Each row is where one point has got to under a steady rotation. How many steps took it there?
The counts run from 0 to 922.
[-15.6  -9.2   8.5 -14.4 -30.1  31.1  17.4  10.6   7.8 -32.1   9.9   1.0
 -26.5   7.7  -2.2  21.5  -7.6  -9.9 -32.4 -33.1  -8.5   4.0   5.1 -24.4
  25.5  -9.8   9.3   9.7  15.2   6.5  -5.9  10.6   2.4 -20.7   5.5  14.3
  14.3  -3.3  17.7]
199
[-36.7  -8.9   8.1   6.0  -5.4 -23.9   7.0 -14.9  27.4 -12.8  14.1 -15.0
   1.1 -17.7 -21.1  21.4 -12.5   9.1 -13.0   7.7   1.3 -23.1  -3.8   3.2
  21.6   6.8 -27.1  13.5  -0.5  30.1 -11.5  15.1   1.4 -25.4  -6.2  10.7
 -18.5   9.6  -0.8]
293
[ -8.2 -34.7  22.2   4.6 -40.0  26.5  12.7 -19.7   1.1  -2.7  11.7 -37.4
 -21.6  -8.2 -29.0  25.3 -12.6   2.9 -24.6  -1.4   0.4  -3.0 -15.8  -9.8
  16.6  14.6  -6.4   7.9   1.5  12.9 -22.6  -5.6 -15.5  -4.7 -17.8  13.9
  -3.1   6.3   9.3]
899
[-16.2  -8.5  24.2  -1.4  -6.5 -17.2  -9.4 -20.6  41.3   0.4 -18.5  -9.2
  -1.1 -15.8  -9.1  28.6 -21.4  11.8 -10.0 -19.3  -4.5 -22.1   8.2 -21.8
  27.4 -13.2 -19.6  10.1 -10.0  33.9  -8.4   4.8   2.5 -24.5   9.3  -3.4
   3.4   7.0 -10.2]
710
[-10.2 -18.6  17.5 -32.3 -17.2  10.7  17.2  -4.9  17.1  -1.6 -26.7 -19.0
 -20.8 -15.4 -16.9   2.2 -19.0 -21.4  -0.1  -6.3 -25.4  -8.2   3.1 -12.5
   3.2  -2.3  -4.5   4.2  17.5  24.8 -19.9 -13.7  -2.9 -42.2 -20.8  -3.7
 -15.8   1.6 -18.9]
714
[-29.1  -8.8   5.4  19.7 -19.1   6.1  -6.8   1.2  27.6 -10.4   6.5 -23.5
  -9.8 -16.4 -22.2   3.8 -11.7  -8.2 -10.0 -21.9 -42.0  -5.4 -15.4  -1.2
   4.9   4.7  -4.0  -2.2  30.2  -5.6  -5.4   5.8  -1.9 -33.2   7.2   0.0
 -19.0   8.4 -11.4]
385
[  2.5   0.1  -0.7  -7.1 -45.3   4.9  33.2   5.9   0.8 -11.1   7.2 -41.7
 -16.7 -18.9  -6.1  -2.3 -29.0  11.4  -1.5 -13.7 -17.3 -25.1  -4.5  -0.3
  15.0   8.0  -1.6  21.3  19.7   0.6 -18.1   8.0  -8.8 -20.2 -11.8  26.1
   6.0  -3.5   1.4]
774
[  1.7 -22.9  33.3  -3.1 -28.3  21.9  10.7   2.7  11.8 -17.5  -3.8  -9.6
 -32.9  -9.6 -34.3   9.1  -9.6  -2.2 -23.3 -13.8  -5.0  -4.8  -3.2 -18.9
  39.9   7.9  -1.8  10.7   1.6  22.4  -7.8  -3.0   6.0  -7.3  17.8  11.0
  19.2   3.5  -9.5]
608
[-21.3  15.2   0.1   9.1 -11.2 -11.6   3.0  -3.1  18.1  -6.9 -18.9 -12.2
  -7.0 -20.9 -15.5  19.2 -21.4  -7.6  11.5  -5.3  -3.6  20.2 -10.4  -8.2
  11.6  17.4 -15.6  35.5  30.4  24.0 -16.8  -0.7  13.9 -19.2 -24.8  10.4
   7.3  -0.1 -36.2]
412
[ -1.9   1.7  28.2 -18.8 -20.4 -23.4  21.6   4.4  16.4 -27.3   7.6  -6.0
 -29.4  -1.5  -9.1  15.3 -14.7 -25.5   9.0 -18.0 -16.4 -12.3   9.4 -11.0
   5.6  -7.8   0.2  16.2   7.6  26.0 -10.0  12.2  12.0 -19.8 -17.9  18.3
  -6.1   4.2 -29.8]
149
[-33.1 -10.1  15.1  -3.6 -33.1  25.9  19.2  16.8   6.4  -0.9  -1.6  -7.1
  -9.6   2.2   2.2   9.5 -18.7 -18.5 -18.2  -9.7  -3.3  31.9   3.5 -16.3
  16.7  28.3  -8.7  13.6  35.5  31.4   6.3  10.8   2.1 -26.5  -6.7   0.9
 -12.6  -3.9 -15.3]
721
[-17.0   3.7   6.2 -26.4 -21.0 -22.8   5.5  -1.2  18.0 -15.1 -26.2 -37.9
 -11.2 -15.8 -24.4  10.7  -6.8   7.6   4.2 -18.7   2.5  -3.5   9.0 -17.6
  17.1 -11.2  -6.0  11.2   0.4   3.4 -23.9   7.6  -5.0 -19.6 -28.9   6.7
 -17.3 -22.3  -1.1]
180
[-16.7 -11.2  10.3  -8.5 -21.5   0.7  13.3  -0.2  13.6 -18.7  19.9 -27.0
 -17.6 -11.4 -22.5  10.4 -10.7  -8.0 -20.5 -28.9 -17.7  -3.7  15.0  12.5
  -3.8   1.0 -10.8  12.5  18.2  -1.8 -11.8 -16.7 -27.0 -26.7  -5.9  18.3
 -18.9  13.8 -10.6]
557
[-21.5 -11.2   3.5  -1.4   2.5 -29.6  -8.4 -18.7  23.8 -14.6  -7.3 -38.1
 -21.8 -16.9  -8.6  17.0 -13.9  20.6  -6.5 -17.3 -15.8 -18.5 -22.1 -12.2
  26.2 -16.6   1.3   4.0  -0.7  17.3 -20.0  -0.1  -6.1 -26.8  -8.9 -14.2
   1.9 -14.3 -22.7]
76
[-14.9 -24.6  22.6 -21.9  -4.3  17.7   7.3   8.0  21.7  -2.5 -25.2  -4.7
 -26.2 -16.7 -16.8  10.0 -16.1 -12.7  -2.7  -3.9  -6.7  -5.6   3.1  -5.0
   4.8   8.6  -7.4   5.8  21.9  19.3 -22.8 -14.8  -1.0 -53.0  -7.9  -0.2
  -0.9   5.8 -24.1]
713
[ -9.2  -2.2  -3.2  -2.7 -19.9  -7.1  15.1  18.2   6.3 -23.5  -6.2 -25.8
 -35.0   3.9 -23.2  31.7   7.1   9.1 -12.3 -27.5   5.3  -8.2  -1.3   7.4
  26.7   4.9 -11.8  23.9   7.2  23.9 -22.3   2.1  12.8 -10.4 -12.8  -2.3
  -9.0  12.3 -11.7]
48
[-50.9  -2.7   7.1  -7.6 -30.5   6.9  11.3  23.0  13.6  -7.7   6.7 -34.5
 -11.5 -10.2  12.4   2.6 -18.1   0.8 -20.2 -23.1 -12.7   2.5  -0.8  -5.5
  27.3   7.2  -1.6   4.9  11.6  16.8  19.5   3.8   0.8 -26.5   4.0  -9.0
 -26.1  -9.1  -9.7]
185
[-17.7  -4.0  12.6  33.5 -33.3  22.2  -2.2  -2.9  29.0   4.9  -1.1 -30.2
  -0.2 -19.8 -10.6  29.0 -18.0   7.8 -13.0 -15.9 -21.4   6.1 -16.5 -23.9
  14.6   8.8   1.2   8.2  15.4  13.7  -9.4  18.1  -3.6 -15.9  22.9   0.6
  -7.2   5.1  -0.8]
243
[-27.8  -3.6   5.9  32.1 -23.3  25.9  -0.7  -1.1  24.0 -11.4   5.9 -11.9
 -15.3 -19.0 -11.9  24.2  -9.4  21.6 -20.8 -11.4  -3.9  15.4 -27.0 -20.0
  31.0  14.1   4.7  12.0  23.0   7.2  -7.5  -1.7  -8.7 -15.2   2.1   9.6
  15.7  -5.5  -2.8]
503
[-27.2  -1.6   3.7  11.9  -2.1  12.3  24.2   1.0  29.7 -17.4  -6.9  -8.0
 -10.5  -7.7 -18.9  36.4 -13.8  18.7 -10.7  12.9   5.7  10.1  -6.8 -10.3
  19.2  21.5  -9.5  24.7  19.5  27.0 -34.1  -3.6   0.0 -32.0  -1.8  24.7
   6.0   5.5  -8.9]
570
[ -4.6   1.0  10.2 -21.5 -18.4 -25.1   5.2  -4.3  15.6  -5.6   3.9  -9.4
  -8.8 -15.0  -2.2  23.2 -23.7   6.9   4.6 -20.3  -9.7 -15.8   1.1 -15.6
  26.2 -31.2  -9.8  25.4   4.4  44.4 -10.7   2.6  17.2 -19.8 -12.8  -1.8
   1.4  13.8 -24.9]
843
[-13.7 -22.7  35.1  -0.4 -36.3  -1.6 -14.6 -20.1  15.0 -10.7   5.0  -8.4
 -23.5 -18.7 -12.1   4.9 -13.8 -13.8  10.6 -13.2  -3.5   3.7  -5.0 -33.7
   5.2   0.5 -11.9   0.1   6.0   7.5 -13.5   9.4 -15.8  -7.0 -40.9   0.3
 -14.9 -10.9 -10.5]
522
[ -4.2  10.7  22.7 -10.2 -33.4  15.9  18.8  15.7  24.7 -11.4   2.1 -20.7
 -14.0 -17.7  -0.1  16.7 -28.8  -1.4 -15.7 -31.8 -10.1 -13.7  12.6   2.3
   6.7  -1.8   2.6  21.9  10.2   0.8  -2.7  -8.5 -13.3 -20.9  17.3  38.5
  12.0  14.8  -9.7]
140
[ -6.5  10.5  25.1 -16.5 -24.0  -9.5  17.2   4.9  19.3 -19.2  -7.9 -16.5
  -6.7  -8.1 -13.9  10.8 -26.6   8.6 -23.0 -27.9 -11.5   7.0  22.0 -10.6
  16.9  -3.8   9.6  18.9   2.2  -1.0 -12.0  -6.1 -23.1 -18.7  -2.3  36.7
   9.4 -13.9  -8.5]
574
[-11.9  -6.6  10.5  -2.0 -26.2  14.2  10.7   9.2  11.2 -14.5 -16.5 -33.4
 -27.9  -6.0 -35.1  12.7 -10.0  -6.1 -31.3 -34.1  -4.8   0.3   3.1  -4.5
  22.4  14.2  -9.6  15.7   3.9  -1.9 -12.2   3.4  -5.8  -6.7   7.3   1.5
  -0.2 -20.1  11.1]
749
[ -5.8   7.4   9.6 -13.2 -16.1 -21.9  26.4  -3.1  10.2 -15.7  -1.6 -14.6
 -30.6   2.7 -10.6  37.7 -14.4   4.4  -3.1  -7.3  15.3  -8.4   2.6 -11.8
  26.2  -1.6   1.3  33.9  -2.4  32.0 -18.1  -3.9  12.6   6.1 -16.6  15.4
   8.9   2.4 -19.5]
307
[ -1.4  -0.9  29.6 -17.5 -21.4 -17.3  -8.6  -8.3  30.1  -3.8  -8.5  -6.6
  -9.9 -20.2   1.1  24.7 -28.2   6.0 -13.5 -28.6   5.4 -10.8  18.7 -16.1
  31.8 -21.2 -13.3  20.7  -3.4  29.8   0.6   3.9  -4.6 -12.9   0.3  14.6
  15.9   7.1 -15.0]
709
[ -5.8 -20.9  17.0 -13.2 -14.9  20.9   6.0  -4.3  29.8  -7.5 -17.8 -11.4
  -6.4 -17.7 -35.0  27.0  -6.4  -4.1   1.2   0.4   3.5 -14.6  -7.7  -4.0
   1.4   1.7  -7.6  22.5   7.2   6.4 -36.3   3.5  -0.6 -33.6  -8.7  20.0
  -3.6   8.5   9.5]
4
[-19.2  -8.9   9.1 -24.0 -25.7   5.4  17.4 -15.4   4.1   5.4  -8.1   1.8
 -18.6 -14.8  16.1  11.6 -31.1  -5.2  -7.7   1.3   7.1   2.0  -3.8 -32.7
  33.9  -0.3  -0.4  15.3   9.2  33.1  10.2  -1.0  -0.1 -22.3 -24.2   9.5
  23.8 -12.9 -16.0]
738
[-25.5 -27.4  17.2  -4.6 -11.9  17.1   6.2 -22.3  16.6  -7.5  13.3  -8.2
 -16.8  -8.2 -28.0  18.4  -8.5  -8.7 -28.8  -4.9 -27.3  -5.1 -13.7 -26.2
  26.2  -7.9  -0.4   7.6  -0.6  27.8 -10.3 -10.8  -0.9 -26.2  13.5 -14.5
  -8.6   6.2   2.2]
869
[-22.2 -13.9  13.1   2.0 -24.6   2.6  -5.6 -15.8  -3.5 -19.4  24.6  -2.8
 -35.1 -24.4 -25.0  21.0 -21.2  -2.9 -14.0 -25.8   1.8 -16.1  -5.5   3.3
  22.9  -2.8 -11.7  44.4  -4.7   6.2 -12.8   9.7   3.2  -7.1   0.1   1.9
  14.7  -9.7   3.7]
666
[-18.5  -6.0   4.3  21.0 -20.0  13.0   2.7  -6.8  37.7 -10.2 -10.3 -30.5
  -7.3  -2.7 -13.0  25.3  -5.3  -4.9  -6.7  -6.7 -39.1  -1.1 -17.1 -24.5
  -4.9   3.5   5.9   2.5  19.5   9.8 -19.9   9.7  -5.3 -27.0  10.9  10.4
   0.6   7.5  -4.2]
109
[  0.4 -20.2  14.9 -13.1  -8.7 -22.0  -0.9 -20.6  19.5 -20.8   9.5 -33.0
  -7.1  -1.7  -3.6  27.1  -3.2   9.3  -9.5  -9.4 -20.1 -17.6 -21.7 -27.8
  15.1 -14.6   7.8   4.0   2.3  15.1 -12.9  11.3 -13.5 -30.6 -16.6  22.5
  10.4  -1.6   3.0]
902
[-26.0  11.8  -4.2   2.4 -40.2 -10.0  15.1  -0.8  26.9  -2.2  -1.9 -19.4
  -7.5 -10.8  10.0   1.1 -27.2   9.9  -6.8 -16.8 -26.4 -18.2  -3.8 -35.7
  29.6 -10.9  -4.8  -0.7  18.9  22.7   3.2   3.6   5.2 -15.1  -2.9   4.6
   2.0  -2.6 -12.0]
343
[-30.8  -9.8   7.1 -32.5 -31.3  -0.2  23.9 -17.2   9.8  -4.1  20.7 -15.5
 -24.1 -11.0   1.8  19.0 -23.4   0.9   2.5 -10.2   9.6 -21.8  14.2  -3.7
  18.2 -12.3  -3.8  23.7 -13.7  17.0 -18.0   2.2  -8.3 -13.3 -33.3   5.8
 -11.3 -12.9   7.7]
30
[-16.5 -19.5  27.8  -7.6 -33.2   4.5  -1.7   6.0  -1.3 -25.9  25.2 -13.1
 -34.6  -3.1   1.4  -2.3 -13.2 -14.3 -22.3 -40.2  -8.0 -11.6   4.2 -10.2
  26.1   2.7  -6.4   7.6   3.0   5.3   8.6  14.1  -6.4 -19.7  -8.3   5.8
   4.5 -13.1  -0.7]
491
[-11.3   6.2   3.7   3.2 -28.2   6.4   4.8  -8.2  28.7   1.9 -21.6 -15.1
   4.8 -18.5 -33.9  21.5 -12.3  -7.6   5.6 -10.9  -8.4  14.3  -8.5 -12.0
   4.5   2.6 -22.0  25.9  33.9  19.9 -20.5   1.9  16.0  -9.6 -16.8   6.1
   0.6   3.8 -16.2]
413
[-53.2  10.2 -13.8   3.4  -3.9   1.3  17.2  -2.3  24.7  -8.5   7.9  -3.3
 -12.3 -11.3 -14.9  19.8 -17.5  -7.9 -21.5  -0.3  -3.3  -7.1  -4.2  11.1
  18.6  20.1 -28.3  25.4  26.7  10.9  -1.4  -5.2   3.1 -33.8  -3.3  17.1
   6.6  -3.5 -10.9]
428
[ -4.4 -13.3  27.0   0.8 -24.7 -13.1 -15.5 -25.2  18.9   6.1 -12.4 -37.5
 -20.1 -20.9  -7.8  22.2 -23.7   1.2   0.4 -26.6  -1.9  -9.1  -3.7 -10.1
   6.1  -5.8  -2.5  16.5 -12.3   4.0 -19.5  11.0 -19.3  -7.1 -22.7  -7.1
  -5.9 -15.9 -15.6]
247
[-21.6  -7.4  18.8   0.3 -22.0 -10.6  -1.9 -24.2  13.1 -23.4  15.3  -9.4
 -35.0 -23.0 -17.1   8.5 -19.9   4.7   4.8  -4.8  -2.5 -29.7  -3.6  -4.1
  15.0  -1.7 -12.5  22.9 -11.3  -5.9 -23.4  -4.8 -18.1 -10.3 -24.5  15.2
   6.9  -9.4  -0.7]
799
